(in the rows, 128 means zero)
These are runs of 6 systems, one row a step. Runs of the same system follow the same rule from any start.
M, seq 1:
[[ 96 140 103  99 127 152 123 139 152 124 107 112 158 114 134 128 166 110
  153 161 109 153]
 [124 143 120  71 109  89 126 131 137 129 144 104  92 142 114 141 129 148
  120 143 142 156]
 [ 93 153 129 132 121 122  92 108 101 129 136 154 111 108  97 137  77 135
  128 104 146 102]
 [149 127 160 161 173 115 113  91 158 115 126 163 139 131 139 125 113 122
  147 148 142 114]
 [167  80 165 144 135 120 148 177 125 130 109 118 132 133 151 126 124 124
  112 113 136 136]
 [119 132 119 153 126 152 142 161 114 114 136  97 131 112 117 115 146 105
  117 106  66 132]
 [120 139  73 117 124 144 147 101 153 148 139 114 114 155 159 125 159 150
  124 140 105 121]
 [128 121 104  69  84 142 122 119 118 141 123 154 149 124 121 134 128 155
  143 122 173 140]
 [120 168 168 121 130 112 110 116  88 112 144 147 134 114  83 142 144 109
  137 151 149 141]
 [ 90 146 150 156 174  82 125 135 142 133 123 134 108 142 150 142 115 101
  105 128 145 104]]
U, seq 2 (10 x 22):
[[137 115 102  55 104 141 137 138 104 165 136 151 137 113 116 136 132 132
  152  93 144 101]
 [105 159 135 135 108 132 100 110 127  97 157 157 135 100 106 103 153 124
  119 178 159 133]
 [101 139 160 153 153  91 130 126 132 128  96 118 120 169 156 165 116 130
  122 138 156 155]
 [150 105 127 113 158 113 126 164 142 122 114 133 149  96  98 132  89  99
  128  83 108 116]
 [145 127 130 149 133 146 109 123 127 137 164 108  85 103 118 100 131 135
  116 163  93  92]
 [ 99 127 124 144 108 135 151 107 135 131 133 135 109 174 188 126 135 159
  148  96 126 128]
 [170 117  99 122 113 143 151 127 117 110 111 155 192 128 101 137 135 131
  117 102 141 165]
 [130 139 146 108 133 145 120 147  89 162 123 109 125 106 110 143 174 104
  125 187 133 117]
 [ 65 149 129 100 134  85 125 145 169 111 148 127 100 134 158 116 139 110
  134 128 136 126]
 [138 127  94 144 130 113 102 114 157 100 103 127 139 126  96 136  59 157
   95 118 138 160]]
R, seq 3, 10 rows:
[[112 111 136 108 120 156 111 131 143 148 130 127 111 115 162 113 137 136
  168 142 119 103]
 [140 133 129 121 102 113 135 121 136  88 141 144 143 140 119 121 135 146
  124 123 147 175]
 [116 146 129 149 136 130 130 131  81 149 112 129 133 131 109 161 117 119
  102 116 137 117]
 [121 126 140 115 163 123 123 129 157 136 132 136 128 118 143 119 141 101
  158 139 113 101]
 [148 108 120 119 113 111 128 149 154 108 140 117 115 125 130 108 124 147
   98 141 137 150]
 [101 142 132 156 113 150 119 127  94 129 114 113 123 127 118 145 109 139
  132 106 107 137]
 [144 138 126 114 152 122 139  93 142 138 140 152 135 146 133 136 142 126
  157 121 122 114]
 [143 105 118 116 113 128 133 154 127 134 133 144 136 113 133 115 136 129
   98 139 165 117]
 [ 97 147 145 150 130 139 117 144 117 111 116 107 136 120 122 134 140 111
  135 141 109 152]
 [133 138 121 111 149  96 139 116 148 133 133 117 109 153 132 143 124 133
  130 118 117 134]]
D, seq 4:
[[104 143 128  89 121 120 115 146  69 158 116 150 139 100  80 164  99 107
  121  92 165 103]
 [109 147 135 154 174 123  83 101 175 112 142 144 118  94 124 103 116 104
  136 176 115  90]
 [152  88 160 147 132  95 141 152 158 120 107 109 106 166 173 132  98 156
  112 121 150 155]
 [146 120 127 144 110 163 129 140  85 117 116 125 153 106  89 138 100 127
  143  65  87 139]
 [144 147 108 146 145 145 147  95 125 154 169 126 103 138 144 113 175 127
  123 150  91  83]
 [ 95 106  98 102  97 129 153 157 152 132 118 142 145 146 181 118 154 134
  109 123 171 139]
 [134 154 125 104 114 135 110 128 114  97 113 121 169 104  66 141 143 121
  135 156 130 190]
 [115 155 165 106 164  91 117 118 107 161 147 115  77 136 118 156 129 113
  144 146 127  98]
 [ 91 114 117 137 131 106 104 135 170 108 133 162 121 111 147 104  71 130
  113  92 153 100]
 [180 110 137 177 131 154 113 107 137 109  98 116 150 130 114 131 103 159
  121 157 119 166]]
P, seq 5 (10 x 22):
[[ 95 168 113 134 130 159 125  64  96 173 139 166 126 144 148 144 167 136
  142 166 159  83]
 [122 117 160  92 145  85 130 140 171 106 108 170 169 137 152 133 146 106
  140 152 196 164]
 [156 130 153 139 148  95 120 190 104 110 116  86 124  97  65 140 115  95
   75 152 116 156]
 [ 81 148 137 166 166 124 109 118 136 143 143  91  65 127 148 126  94 121
  144 107  56  79]
 [146  98  87 119 102 133 127  88 187 109 140 169 129 144 159  96  83 183
  138  87 146 127]
 [184 101 142 130  81 193 129 126  63 141 102 140 172 114 100 141 146 155
  137 145 155 156]
 [110 160 173 135 154 121 177 143  91 139 153 128 134 153 151 140 219  71
  155 123 101 120]
 [ 87 146  53 115 151  71 149 154 191 118 136 135 132 137 146 116 132 102
   44 130 159 117]
 [114 121 106  92 121 154  57 136 149 135  70  81 126  78  89 144  70 151
  141 184 121 155]
 [153 139 213  99 118 106 114 100  97 120 176 117  64 140 106 133 115 151
  214  99  91 133]]
E, seq 6 (10 x 22):
[[139 125  95 124 132 118 167 142 114 138 133 157 157 138 125 135 135 113
   93  78 144 112]
 [117 139 114 136 140 160 100 130 128 137 119 119 139  87 107 121 142 108
  116 181 118 112]
 [118 126 144  87 121 105 131 135 157 126 132 104 102 152 157 130 147 142
  157 146 126 158]
 [123 136 110 122 108 107 130 139 108 112 139 145 132 121  93 136  92 134
   99  74 143 136]
 [126 148 148 164 155 149  94  90 114 142 122 133 120 113 113 137 112 128
  142 163 116 101]
 [148  96 154 113 138 108 151 137 163 129 133 139 126 154 181 118 148 129
  149 123 143 131]
 [133 122 109 152 113 133 143 170 108 105 128 125 152 109 103 119 125 112
   79 101 121 144]
 [109 155 115 135 142 155 114 103 123 149 119  92 110 131 128 143 145 131
  148 162  83 121]
 [142 110 110  69 110 111 143 121 160 136 142 151 126 146 152 122 134 151
  148 109 156 129]
 [127 138 137 147 101 134 109 141  86 106 129 147 149  96  80 128 114 125
   96 131 159 142]]
E, seq 7, 10 rows:
[[ 40 148 128 132  73 137 138 150  93 113 171 142  95 129 148 110 119 131
  144  35 114 110]
 [154 169  67 176 155 144 111  29 156 106 116 169 178 142  95 137 109 152
  114 160 132 142]
 [178  69 179  83 139 134 135 163 105 195  77 120 137 132 162 161 142 129
  151 165 185 119]
 [ 92 146 170 122 122  95 148 199 115  67 188 135 127  90 102  87 170  54
  127  83  96 133]
 [ 86 183  50 195 145 116 118  81 162 122 128  87  88 161 136 134 105 161
   59 164  98 129]
 [154  66 109  62 122 166 101 113 160 179  58 134 151 124 154 157  63 177
  203 104 143 125]
 [210 119 214 101  93 117 138 155  64  87 197 160 133  95  62  99 170 108
  149 113 138 145]
 [ 28 199 131 230 143 117 153 110  96 133 158 131  85 172 181 129 175 106
   67 149 133  92]
 [111 104  37 109 184 136 122 102 242 135  40 141 210 135 166 148  82 126
  139 121 126 143]
 [252  63 170  35  99 128 114 204  89 139 124  75 119  72  47 129 125 137
  135 158 121 166]]
P, seq 8, 10 rows:
[[148 113 130 100 113 115 134 151 141 105 155 160 146 104 119  99 148 112
  118 126 157 128]
 [102 152 136 168 127 134 121 141 104 125 116  97 116 127 120 139 140 123
   97 165 121 145]
 [107 135 122 114 159 106 132 119 155 133 112 122 121 150 144 150 107 125
  157  98 108 129]
 [169 109 108 102 116 128 117 131 139 123 150 148 129 100  99 108 108 143
  112 124 140 114]
 [111 136 165 164 114 161 115 123  93 133 131 123 115 121 138 126 144 134
  142 152 124 122]
 [121 137 128 135 145 101 159 119 145 113 126 144 144 167 157 139 140 122
  133  96 131 149]
 [158 110  88 109 134 132 130 151 131 142 115 128 152 103 103 132 122 121
   87 136 140 120]
 [105 135 155 120 126 149 107 137 123 135 133  98  99 109 134 121 146 119
  162 158  93 122]
 [110 146 125 125 115  90 141 114 142 105 155 140 107 159 142 126 120 148
  121  96 141 144]
 [138 130 101 140 130 148 111 113 112 140  98 153 162 110  99 145  97 136
  104 130 156 121]]
R, seq 9 (10 x 22):
[[112 140 113 146 120 169 129 134 119 104 115 119 165 112 112 125 145 112
  146 114  84 151]
 [147 144 108  93 137 113 152 107 126 156 137 112 114 164 131 150 163 141
  128 149 127 136]
 [ 91 122 110  88 101 129 114 152 121 137 130 151 130 101 129 121 117 125
  121 113 166 109]
 [118 157 152 144 143 125  93 104 136 100 117 129 141 114 100 135 123 123
  141 172 132 157]
 [139 118 168 131 148  87 138 138 123 142 131 121  92 153 146 145 109 136
  129 111 139 121]
 [127 118 116 150 135 132 121 143 141 109 146 149 136  95 115 101 102 112
  114  91 108 100]
 [151 124 120 164 134 156 134 105 134 134 121 109 127 145 147 125 149 147
  124 163 104 138]
 [132 111 122  96 106 133 162 148 115 142 128 128 135 149 152 138 148 136
  147  88 131 138]
 [119 156  92 109 119 135 124 126 114 120 141 143 153 102  84 126 146 109
  108 137 132 128]
 [ 97 144 140 123 140 123 111 118 130 151 111 115 107 139 149 148 139 130
  132 175 148 126]]
D, seq 10:
[[167 102 159  99 137 110 133 166 139 117 131 112 128 112 118 122 138 112
  140 129 114 146]
 [ 98 147 135 142 108 125 117 142  99 125 157 110  83 117 111 122 111 134
  111 107 107 113]
 [101 144  85 149 139 140 126  80 156 136 111 142 134 156 156 138 115 153
  132 125 127 125]
 [188  92 137  94 126 136 142 130 136 134 114 150 168 128 129 130 145 135
  145 136 154 147]
 [119 139 176 137 118 128 127 165  76 121 159 128 114  98 101 117 156  95
  123 130 120 116]
 [ 63 170  92 161 154 102 130 119 157 119 131 119 107 149 150 132 122 117
   93 127 113 120]
 [162  96  86  89 131 132 122 123 175 138  79 120 157 133 129 143  96 157
  130 134 141 159]
 [172 111 194 100 105 151 108 137  82 134 151 127 110  98  97 121 137 132
  186 133 113 125]
 [ 70 170 144 182 129 104 143 111 108 115 182 157  91 150 152 112 141 116
  103 101 134  89]
 [122 122  52 154 148 133 141 118 178 125  70 141 190 147 148 144 110 132
   72 137 159 151]]
U, seq 11, 10 rows:
[[ 75 125 158 141 124 122 120 148 127 123 114 141 124 129 164 131 113 120
  140 104 150 122]
 [159 130 126 153 157 111 134 128 151  91 127 128 152 123 100 125 116 114
  111 120 102 153]
 [145 109 126 125 134 145 130 140 110 176 123 102  95 127 140 138 126 139
  120 137 113  92]
 [105 129 121 116 107 141 133 125 146 110 156 147 130 123 149 102 146 128
  158 104 112 123]
 [150 138 109 140 114 125 141 110 121 118 124 133 144 150 116 137 136 152
   95 143 149 165]
 [112 129 142 107 135 141 124 145  98 157 100 125 143 121 124 157 135 111
  150 130 138 123]
 [123 139 137 106 143  95 121 139 156 103 161 138 122 109 115 107 143 100
  126 140 125 124]
 [108 129 115 155 126 119 113 127 136 129 117 111 102 135 135 135  92 152
   93 136 138 130]
 [138 121 143 134 143 147 119 112 129 130 109 133 142 128 128 140 104 132
  174  97 101 128]
 [173 118 141 119 126 123 149 132 114 132 167 144 119 124 122 112 154 126
  119 125 130 109]]
M, seq 12:
[[131 173  71 177 208 113 125  64 184 119 130 125 140 141 118 133 125 106
  107 152  72 106]
 [174  45 122  71 108 148 122 153 160 185  92 117 112 127 181 125 105 173
  141 146 169 110]
 [129 138 180 123  69 146 117 155  78  67 173 137 133  87  75  96 146 117
  165  94 102 165]
 [102 190 107 198 164 101 167  75 110 139 153 133 108 191 152 149 162 124
   79 136 123 111]
 [117  85  73  88 145 149 127 141 170 168  54 154 193 117 163 149  97 124
  131 112 172 111]
 [178 118 176  74 105 125  97 168 124  91 147  93 125  73  59 106 155 113
  156 188 108 180]
 [ 59 175 163 172 121  87 137 127  87 135 180 104  32 168 157 135 123 138
  108  98 108  98]
 [113 125  41 160 160 142 125  74 191 117  94 194 193 137 147 128  66 137
  117  73 143 105]
 [247  70 166  89 128 164 114 134 120 150  90 113 162 102  98 138 150 148
  152 213 146 163]
 [ 74 143 223 123 103 105 160 206  53 126 188  96  59 131 144 119 183  86
  152  81  96 115]]

Which system made each of these runs?
seq 13 (2 x 22):
[[146 141 163 161 131 137 105 115  91 140 147 125  99 112 106 125 136 134
  110 182 135 105]
 [ 82 125 146 139 140 118 141 130 158 124 123 139 126 161 197 126 142 123
  157 109 131 126]]
 -> E
seq 14, 2 rows:
[[ 93 145 106 134 166 121 119 118 160 140 140 133 111 120 146 117 128 105
  126 132 107  83]
 [154  93 107 112 116 131 117 133 176 115 114 123 133 124 141 111 105 159
  120 141 140 151]]
 -> E
seq 15:
[[ 86 121 136 111 151  95 133 177 113 154  95 122 122 127 132 164  81 100
  120  65 137 105]
 [146 128 103 140 157 131  93 125 184  94 148 126 133  76  91  88 107 111
  118 159  87 116]]
 -> M
seq 16:
[[129 135 164 140 107 119 161 130 101 152 173 105  67 171 178 117 200 147
  111 173 139 125]
 [ 51 146  66 134 115 136 141 134 147 108 104 164 183 136 152 132 116 113
  113  66 145 138]]
 -> E
seq 17:
[[113 152 139 121  96 134 137 124 126  95 153 118 126 142 134 115 184 134
  148 153 117 173]
 [104 164 107  98 126  97 141 117 104 143 126 139 135 153 110 166 133 127
  105 117 165 139]]
 -> D
seq 18 (2 x 22):
[[ 99 135 179 174 111 133 115 119  59 150 110 118  86 153 135 169  74 164
  143  81 134 121]
 [159 130 114 155 168 135 150  86 152 104 140 198 187 129 125 116 125 102
  151  76 115 105]]
 -> P
seq 19 (2 x 22):
[[ 97 139 136 112 137 124 112 151 151 130 162 119  96  97 143  94 177  96
  123 190 124  96]
 [ 75 146 128 135 109  88 108 133 156  96 117 110 102 153 143 136  92 157
  111 128 150 176]]
 -> P
seq 20:
[[131 119 104 129 127 122 154 141 103 172 139 130 104 141 146 136 131 136
   81 114 149  87]
 [ 96 129 115 130 125 163  99 126 149 108 117 146 159  89 127 108 128 113
  155 140 122 123]]
 -> E
seq 21 (2 x 22):
[[106 131 141 156 155 104 124 141 136 122 126 116 105 133 135 135  89 119
  123  91 107 114]
 [162 105  99 145 140 144 126 119 161 125 127 131 138 114 131 110 106 139
  121 123 104 113]]
 -> M
seq 22 (2 x 22):
[[123 136 110  61 171 115 151 109 143 156 121 166 168 137 134 155 145  93
  187  85 125 106]
 [164 113 115  84 114 111 104 158 139 126 153 133 121  77  88  99 142 121
   76 196 172 119]]
 -> R
seq 23, 2 rows:
[[124 177 121 107 137  68 144 131 105  96 146 131 140 139  62 160 132 105
   99 102 134 173]
 [ 88 144 113 137 168 124  93 122 125 178 119 124  90 104 128 143  94 113
  106 151 134  53]]
 -> R
seq 24 (2 x 22):
[[135 161 109 117 142 129 128  95 104 144 135 159 149 124  93 150 138 118
  123 130 141 111]
 [121 116 149 121 142 120 115 136 144 137 126 151 131 120 153 120 141 116
  127 162 171 108]]
 -> U
seq 25 (2 x 22):
[[142 121 172 134 127 109 140 146 107 123 105 131 147 148 133 152 141 125
  119 144 168 168]
 [100 145 139 138 164 107 138 163 114 129 130 119 127 116 114 140 131  77
  117 100  99 108]]
 -> E
seq 26:
[[ 86 171 111 143 148 124 155  88 116 139 112 143 148 178 147 166 144 124
  144 100 125 138]
 [180  96 106  81 146 115 132 138 158 135 113 161 175 108 112 127 126 117
  114 137 169 125]]
 -> U
seq 27, 2 rows:
[[148 106 241 116  98 132 130 169  86 118 150 103  96 126 141 117 176 126
  184 149 125 162]
 [ 71 177 101 180 136  83 178 146 115  97 167 134 119 162 134 128 138  96
   69  50 104 126]]
 -> M
seq 28:
[[151 139  85 114 146  82 172 137 153 111 163 121 122 153 117 124 140 116
   90  86 101 137]
 [114 122  75 133 106 180 104 122 109 167 107 126 130 102 122 132 112 149
   99 153 139  93]]
 -> M
seq 29:
[[139 130 100  98 109 166 146 111 100 161 110 124 148 145 128 155 147 147
  155 111 115 136]
 [131 141 130  87 120 130 132 120 124 131 171 165 136 112 122 109 176 108
  144 141 146 105]]
 -> D
seq 30 (2 x 22):
[[125 102 105  96 114 122  90 138 194  84 141 122 111  90 114  91  61 149
  162  84  87 136]
 [182 124 147 165  88 158 119  69  88 141 144 124  89 159 126 134 110 210
  133 148 134 136]]
 -> D
seq 31:
[[110 157 150 161 137 118 133  75 104 141 135 151 106 173 148 152 117 150
  145 112 143 115]
 [158 102 122 128 151 122 141 131 148 123 108 181 184 122 134 128 118 110
  117 108 168 118]]
 -> P
seq 32:
[[151 145  88 125 143 144 121 143 111 160 137  59  92 103  88 132 148 122
   88 181  69 111]
 [ 79 120 115  64  80 139 113 114 155 145 153 129  81 140 177 108 127 169
  186 114 128 113]]
 -> E
seq 33:
[[137 117 142  96  88 100 113 184 131  87 150 110 113  97  93 103 133 129
   90 154 152 172]
 [ 66 181 144 155 134 128  92 100  88 137 105  96  95 138 106 172  94 140
  144 133 106 139]]
 -> D
seq 34:
[[132 142 104 198  89 175 143 114  52 139 143 146 132 129 110 128 127 150
   77 100 136 104]
 [106 137 120 136 169 162 159 100 142 157 102 151 179 156 185 145 197  95
  173 142 115 114]]
 -> R
